Each path below is one point turned by a fixed rotation once a step. After each direction that follows a path, write how fast that rotation turns it, in deg/step (0 if it stays still).
Each turn is a multiple of 5 degrees from 10 to 175, or 0.
Each row of a path follows its step; steps can be skipped.

step 1: [-11.8   1.1   9.7  -6.3  -0.8 -13.8  -2.4 -24.5  14.8   3.8  -9.5  -1.2
 -12.7  14.4 -12.8  -3.1  17.9   2.1  -1.6  -2.4  -8.4   7.1   4.4   8.6
  11.2  17.4   1.0  17.3  12.3  -5.2  22.3  -4.4  -3.5   0.2  10.3 -15.8
   1.0 -15.2 -23.9 -16.4  -2.3   3.8   5.2   5.2  -9.8   0.5  -5.1  -2.2]
step 5: [  6.5  -2.7 -11.1   0.4  -3.6   0.0   0.0  -9.5 -10.2  23.6   3.9  -0.7
   3.8  20.9 -16.7 -15.0  23.3   8.4  20.0   8.4  10.3 -16.0  -4.2  -4.3
  -2.8   9.4 -14.3   6.7  -6.2 -11.8   7.1  12.1   6.4   5.2 -13.2  -2.2
  -7.2  -7.1   6.7  -6.1  14.7 -13.3   0.9   8.2  -2.1  14.3  16.0   9.9]
step 7: [ 10.4  25.5  -8.5  -6.4 -12.6   5.4 -12.8 -12.2  -5.3  -5.2 -10.3  -2.0
  12.5   7.2  -8.3 -10.2   3.8  19.5  -1.3  17.4  -1.2   8.6   5.6  15.5
   8.1   1.3   4.9   6.9   3.0 -10.8   2.3  -7.1   1.2  18.2  -2.5  -6.6
 -12.4   8.2 -12.9   2.9   4.6 -17.0  -7.2   6.0 -28.0 -12.8   2.8  12.1]
step 14: [ 17.8   4.9   1.3   1.8   3.5  -0.3  -3.1   2.5   7.4  -0.4  20.9  21.5
  -1.0   7.3  -8.2  -1.0  12.7  -2.2  12.0 -20.7   8.0  14.1  18.7   9.9
 -13.9  11.6  -8.4   8.9  14.6 -16.1  -2.2  -0.8  -2.3   6.5   8.5 -12.0
 -10.6   0.9  -4.6 -10.1  -4.4   5.1  -7.2  26.1  -9.9   9.6  11.6   5.7]
step 16: [-10.4  -0.2 -11.3 -12.4   1.0   7.9  13.6 -21.3  10.4   3.7  -0.3  19.5
   7.3   5.6  -6.8 -24.1  -6.8  -6.8   8.3  -1.0   1.3  11.0  -3.5  11.4
  -2.9   3.2  -3.6  -5.0  -0.3  -9.3  -5.3 -17.6  -8.7  13.2  -7.7 -20.4
   3.7   4.1  11.9 -11.2  -8.2 -24.1 -16.5  -5.9  -7.4  17.7   3.5  -1.9]
step 18: [  6.3   8.6  -2.3 -13.5  -1.4   1.7  10.5 -20.2  12.3   5.3  -7.1   5.6
 -25.0  11.7 -28.4 -18.8  -7.1  11.3   6.2 -13.3  -3.3  -2.2  -9.3  -4.3
  13.0  21.7   1.6  -2.3  10.6   5.8  -5.1  14.3   2.9  18.9  -9.0  -2.5
  -9.3  -1.6  -7.3   4.7   9.8   2.7   2.2   6.7  -6.7   0.2 -10.4  -7.6]
step 20: [  9.1  12.0 -26.4 -14.0  16.7  -8.1  -4.5  -1.4   7.1 -17.4   8.3 -13.1
   0.3   0.5 -11.8  17.9  -0.2  16.0  -1.1   4.8   6.2   1.2  -1.0   3.3
  -8.7  11.2  12.3  -7.2   9.0  -7.9 -10.9  -5.9   6.8  10.2 -12.5 -13.6
  -1.5   8.5  -7.5   2.0  17.4  -3.0  -6.2  14.3  -1.9  24.5   4.6 -12.3]
step 22: [  2.8   1.1   2.5 -21.7  -3.0  15.7   7.3  -5.8   3.8   3.4  -8.8  14.4
   3.5   7.8  15.7  11.1   7.1  -4.3  25.6  -0.4  11.5 -12.1  -0.8  -4.9
  -7.8  21.4   6.2  -8.1  -4.3  -6.6   6.9  -1.3  12.0   6.5  -7.4 -23.9
 -14.2   8.2   6.8   4.9  11.8   4.9   4.4   6.3  -7.6   8.9  24.1   9.3]
step 23: [ 11.7  20.4 -13.1 -14.1  -7.0   8.1   4.0  -2.3  -6.9   2.0   6.2  18.6
   2.9   9.4 -19.4   4.7  -3.0 -10.5  19.1  -7.9   8.2  27.4  -4.8  -5.5
   8.8   5.9  -5.4  -4.8 -11.6  -4.8   9.1  -6.0   7.7   5.9   7.1  -4.9
  -8.6  -4.0 -21.9  25.1  -7.4  -1.5  11.3  -4.6   7.2   9.5  -6.2   5.6]
step 26: [  0.8  -2.2 -13.6  -1.4  -3.3  -3.7  -3.0 -11.9  19.9  -1.3  -4.6  -2.0
   5.6  -8.1 -15.9  16.5  10.7   4.1  16.3 -18.8 -15.0   1.2  15.5  -7.9
  11.8   3.9   7.5   7.3   7.0  10.5   6.4   8.6  10.1 -10.8   9.9 -16.0
 -21.1  -8.0 -14.4 -14.1   2.9  10.4   1.2   4.7  -7.2   2.3   4.4 -25.4]
step 27: [ -1.2   4.6 -17.1 -12.5 -19.1   1.6  10.7   1.6  19.9  -2.2   6.6  24.7
  -2.6   6.5   6.0  -2.1  10.7  -6.0  -2.8 -12.3  -0.6 -14.1   6.7  -7.5
  -5.4   2.6   5.1 -14.8   8.3   7.0  -9.6   1.9  26.9  19.4   6.8   5.1
  -5.1   9.8 -19.0 -17.8   0.6 -10.7 -10.4   3.3   6.3   4.9   2.3   3.7]
Directions:
[ 2.8  2.3 -4.3  1.3 -2.5 -1.6 -3.2 -2.3 -2.4 -5.3 -1.6  1.2 -5.4 -2.8
 -3.8 -2.4  0.9 -3.5  0.8 -1.0  6.2 -3.4 -2.7  1.7 -6.8 -0.6  3.0  5.5
 -1.3  1.1  5.0  1.5  0.2 -2.3  0.8  0.2  0.2  1.3 -0.6  3.4 -2.7  4.0
 -7.1 -2.9  2.9 -1.7  2.0 -5.4] | 125
[ 0.3 -1.9  0.6  2.2 -4.5 -3.5 -3.3 -0.8 -0.7  2.3  5.7 -7.6  0.0  2.5
 -4.8 -0.2 -1.3  1.3  2.7 -2.7 -3.4  3.4 -2.2  1.0 -1.2 -2.2 -2.7 -0.1
  1.6  2.7 -0.1  2.2  5.6  3.6 -4.0  6.5  0.5  3.3  0.9 -1.8  4.0  0.7
  1.7 -0.8 -4.1 -3.0  4.9 -6.9] | 55
[ 0.7 -0.8 -3.6  2.0 -3.1 -2.6 -2.3  4.2  3.2  5.9 -7.4 -1.5 -0.2 -3.0
 -4.1 -4.4 -3.8  0.2 -0.7 -4.4  0.5 -0.2  3.8  2.0 -3.9  3.3 -2.8 -1.9
  3.5 -5.6 -2.7 -0.5  2.7  2.8  0.5  0.9  1.6  1.3 -1.2  7.4 -1.1 -6.8
 -1.4  0.1  1.2  1.3  0.4  4.0] | 160
[-1.7  6.0 -5.3 -0.9  2.4 -1.0 -4.5 -4.6  5.4  0.6  1.0 -3.6  4.2  2.0
  1.6 -3.8  0.1 -1.6 -3.6 -1.4 -0.9 -2.6  1.0 -1.1  5.4  0.8  0.0  3.4
 -2.9  5.4  0.4  5.8  1.2  2.9  2.4 -0.7 -1.2 -1.3  0.9  4.9 -2.5 -1.8
  1.1 -2.0 -4.3 -3.5 -7.9 -1.2] | 130
[ 1.9  1.1 -1.9  4.5  3.5  0.1 -4.6 -4.7 -2.2 -1.0 -2.3 -2.7  5.9 -3.0
 -1.6 -0.2 -5.4  0.6 -5.0  3.7  1.0  1.4  1.6  0.9 -1.6 -3.8  3.5 -5.2
 -4.3  0.5 -3.7 -7.8 -3.9  2.0 -1.3 -3.5  2.8  0.9  2.9 -3.0  3.2 -3.0
 -1.8 -3.4  0.7  0.5  0.6 -4.7] | 85
[ 4.2  2.0 -1.5 -4.2 -6.1  1.6  1.3  3.2  3.9 -5.0  1.7 -5.3 -1.2  1.6
  3.2 -1.6 -0.4 -1.2  0.1  7.5 -2.9  6.3 -3.8 -3.8  0.0 -6.5  0.4 -1.8
  0.7 -1.8 -0.2 -1.0  3.6 -1.0 -0.1 -1.2  0.7  0.2 -1.1  1.2 -5.4 -5.9
 -4.8  1.7  1.9  2.5 -2.4 -0.8] | 90

step 0: [  5.8 -15.0 -13.0 -19.5 -11.0   1.6  10.4   0.5  10.4   7.8 -23.5  -5.2
  -1.8   3.8 -14.2  -9.0  -9.5  -5.5  -9.2   1.0   5.0  21.3  -4.3   1.6
   4.7 -14.9  14.0 -17.5  10.6  -3.3  23.3   6.9   2.8  16.4  -6.1  -5.2
   0.1  16.5  -1.3  18.1  -4.4 -13.5  -0.2  16.4   2.3   2.4   1.2  -1.8]
step 1: [  4.6 -10.1   7.7 -11.5  13.2  -9.5 -19.0  17.5   3.4 -20.3  -2.9  -1.6
 -12.2 -17.2  -1.2  11.6  -6.0   4.7  -4.8   7.0   0.7 -25.0 -10.8  -4.7
   7.9   2.7  16.6 -12.5  -7.4   1.8  14.8  -2.1 -10.0  -8.8 -11.9   1.6
  13.1 -15.9 -13.0  14.7  -2.3  -5.4  -8.2 -16.8  -3.1 -11.8  -2.2  10.2]
step 2: [ -8.5  -3.8  -1.5   1.3  -7.0  -4.8  10.7  22.2 -14.4  -8.9  -3.7  -9.7
   1.8  -9.4   1.7   5.0  12.8 -20.6  14.4  16.1  -2.0  -6.4   7.4   6.9
  -1.4   0.5  26.0  13.8  -1.9   7.0  -4.1  -9.3  29.8   7.1   5.4  -1.6
  -5.9  19.2   8.7  -1.9  -6.0  -4.1   2.2  14.6  -9.2 -19.2  -7.7   2.2]
step 7: [  4.4  -5.1  12.5  13.2  11.0 -14.0  -4.7   6.9  -9.7 -20.8 -10.3  -5.8
   2.6 -13.0  -4.4  -4.3  16.8   6.8   3.2   9.0  10.5  -4.8  -0.6   1.2
 -12.9 -14.5   3.8  -9.4 -23.7  11.1  -0.5  14.9   4.2   3.7   7.6   0.8
  -0.2  10.2 -28.7  -5.1  -7.8   6.3 -13.8   2.1  -2.6   7.5  14.9 -21.7]
step 8: [ -6.2  15.5   5.5  -4.4  -7.9  -7.9   0.7  -2.8  14.2  -5.2  -2.2  15.3
  12.3  21.1  -3.3   6.6  14.9 -13.2 -11.2   9.4 -22.9 -11.2   4.8   8.1
 -22.1  -6.7   9.9  11.7  -6.7   0.2  -6.4 -18.5  -4.5   0.3 -14.9   6.2
  -3.7  -4.9  -0.8 -10.6 -17.6   7.9  12.1   0.8   4.4 -22.5   0.0 -10.2]
step 11: [ 10.5   6.9  -5.6   2.3  -9.4   0.8 -22.5   4.3   6.6   7.9  -4.7   0.9
  -7.3   1.4   2.0  -4.8 -14.2 -29.5  -0.3 -11.1  -6.5   5.1  29.7  13.4
   2.4  -8.9   6.1 -13.1  -3.6  19.7   1.3 -15.8  -4.7  -0.8 -17.8 -10.7
  -4.5  -9.5 -17.8   0.3  -3.1   5.2  15.6  11.3   6.6  -2.1  -7.2   2.1]
step 13: [-12.5  -3.3  -8.1   5.3  -2.8 -21.1 -12.9   2.9  -1.1 -10.5  -9.3  10.0
 -16.3   1.1  -7.9  -7.7  15.1  -2.4 -17.7   6.5  20.4   4.5  28.4  18.4
  -7.9  11.8  14.8  17.3  -0.8  -8.8   4.1  -2.4  -0.5  -3.8  -1.3   2.2
  12.1   9.7   2.1   7.1   2.2  20.0  -8.0  -6.2  -2.7   1.0  15.3   0.8]
step 15: [-12.1  -0.5  -7.5  -7.3  -1.7  10.2   2.2 -12.0   2.9 -16.0 -10.4  -7.4
  -9.0   5.5   2.7  -6.9 -16.5  -9.5 -18.1  -2.7   5.3  -6.5   2.0  -9.6
  -5.0  16.0   3.2   8.9  11.0  11.9   0.3  23.1  -7.7 -26.9   1.2 -11.1
  11.8  12.1  18.4  -0.9 -10.6 -25.9  -5.6  -2.2   1.2  -6.7  -8.8  -9.4]
step 19: [  7.9 -14.3  -6.0 -18.2  -7.8  -4.5  13.4   9.3  -6.4   7.2  -3.1  -2.1
   8.2  11.8 -10.2  11.3  27.3  -8.3  -7.9  -2.7  12.1  -1.5  -6.4  -3.8
 -13.0 -23.2   3.6   6.4  -9.9  -7.5  12.7  -2.9  -5.3  -6.7  -5.4   1.4
  -0.5  12.7  15.0  28.5  -3.4   8.3   3.1   2.8 -22.3  -1.6  12.0  -3.0]
step 20: [ -0.1 -22.5  19.0 -16.3  12.3  -2.8 -22.1   7.3   8.0 -18.5  -2.3  -9.0
  -5.7   0.5 -27.4 -13.7   2.8   0.6  -3.6  12.4 -15.2  -3.8   1.3  -8.0
   8.9  -2.7  -9.7   2.7  11.2   0.4   3.2   9.7  -1.2  14.7 -21.7   0.5
  -9.4  -1.2  10.3   3.3  -5.1 -15.7   5.8  -5.4   8.1 -11.3  -7.1   2.9]
step 22: [ -5.6  -9.9  -7.1 -15.5 -10.8  -1.7 -11.6  10.5  -0.9  -4.4   1.0   7.4
 -14.4  -5.5  -7.4   7.9   2.6  -5.8   6.6  15.9  12.7 -10.3  -4.7  -2.5
  -7.2  -9.6  11.4  -5.1 -17.4   5.4   8.5 -11.1 -14.2 -10.1   9.8 -10.7
 -35.0  -7.6 -11.3  -3.9  -7.7 -11.2   1.2   0.5 -22.2  -4.5  -0.1  18.9]
Directions:
[-1.1 -2.7  5.4 -2.9 -5.0  0.9  1.3 -5.5 -1.3  0.1  4.7  3.5 -2.9  4.2
 -2.8 -5.5 -0.5 -0.3  6.4 -7.2 -0.5 -1.3 -2.6  7.0  1.3  0.5  4.3  1.4
  0.9  2.0  1.1 -1.3  3.1  3.0 -5.0  0.0 -5.0 -1.8  0.7  0.2 -1.2 -1.0
  3.0  3.2 -0.4 -1.7  1.0 -2.4] | 125
[-1.8  1.4 -0.1  0.9 -1.2  1.6  3.4 -1.2 -4.2  2.9 -3.8 -2.9 -4.5  7.5
  4.2 -4.7  4.3 -3.8 -2.3  4.8  4.1 -0.4  4.3  1.9  2.1 -2.6  0.1 -1.3
  1.9  1.8  2.8  2.3  2.8 -5.8 -3.4 -3.9  4.2  2.1 -0.6  2.3  2.3  1.6
 -1.3  6.8 -2.0  1.4 -3.2 -1.2] | 170
[ 0.6 -5.8 -5.6 -1.4 -1.3 -8.1  0.2  1.0  1.5  0.6  1.7 -2.1  1.8 -2.9
 -3.8  2.9 -2.8 -0.1  2.2 -0.8 -1.2  0.4 -2.3  5.9  2.9  1.2  1.2  0.9
  5.8 -3.0  0.3  1.3  2.2 -8.3  0.0 -6.4  3.4  0.7  3.9  5.0  1.4 -1.8
  1.1 -2.0  1.8  2.1 -2.6 -2.4] | 20
[ -5.6   2.3   1.0  -5.0   2.7   1.1 -11.0  -5.6  -2.6  -2.0   0.2  -4.6
  -1.1   4.4  -3.4   0.0  -1.2  -1.4  -3.8   1.0   2.9   0.0  -3.4  -0.7
  -1.1   1.6   1.1   2.6   2.2  -3.4   0.7  -7.7  -0.7  -5.2   1.6  -0.9
   0.1  -2.3  -0.8  -3.5   1.2   1.3   0.5  -2.1   0.4  -4.0  -1.0   1.0] | 155
[ 2.5 -0.6 -4.2 -4.0 -2.2 -3.4  0.9 -3.4  0.4 -1.3  4.5  1.8  3.4  3.1
  0.3 -1.9  8.4 -3.6 -1.8  2.0  2.7 -3.6 -0.1 -1.8 -0.2  1.1  3.4 -1.3
 -0.3 -2.4 -7.2  2.1  6.6 -0.4 -0.7  3.9 -0.3  0.6 -0.1 -3.4 -3.4  4.2
 -0.7 -4.7  2.8  5.7  0.6  4.0] | 70
[ 5.6 -1.2  2.8 -4.7 -2.9 -2.0 -0.1  0.0  2.2  5.6  1.3 -1.8 -3.1  0.4
 -0.8  2.6  1.3  0.8  4.0 -2.9  1.6 -2.7  3.9 -4.8  2.5 -7.1 -3.0 -0.5
 -1.7 -1.0  4.7  4.1 -1.3 -5.7  0.5  1.7  0.1 -8.8 -1.1 -3.3  0.9 -0.6
  1.3 -3.2 -0.8 -3.8 -2.0  3.9] | 135
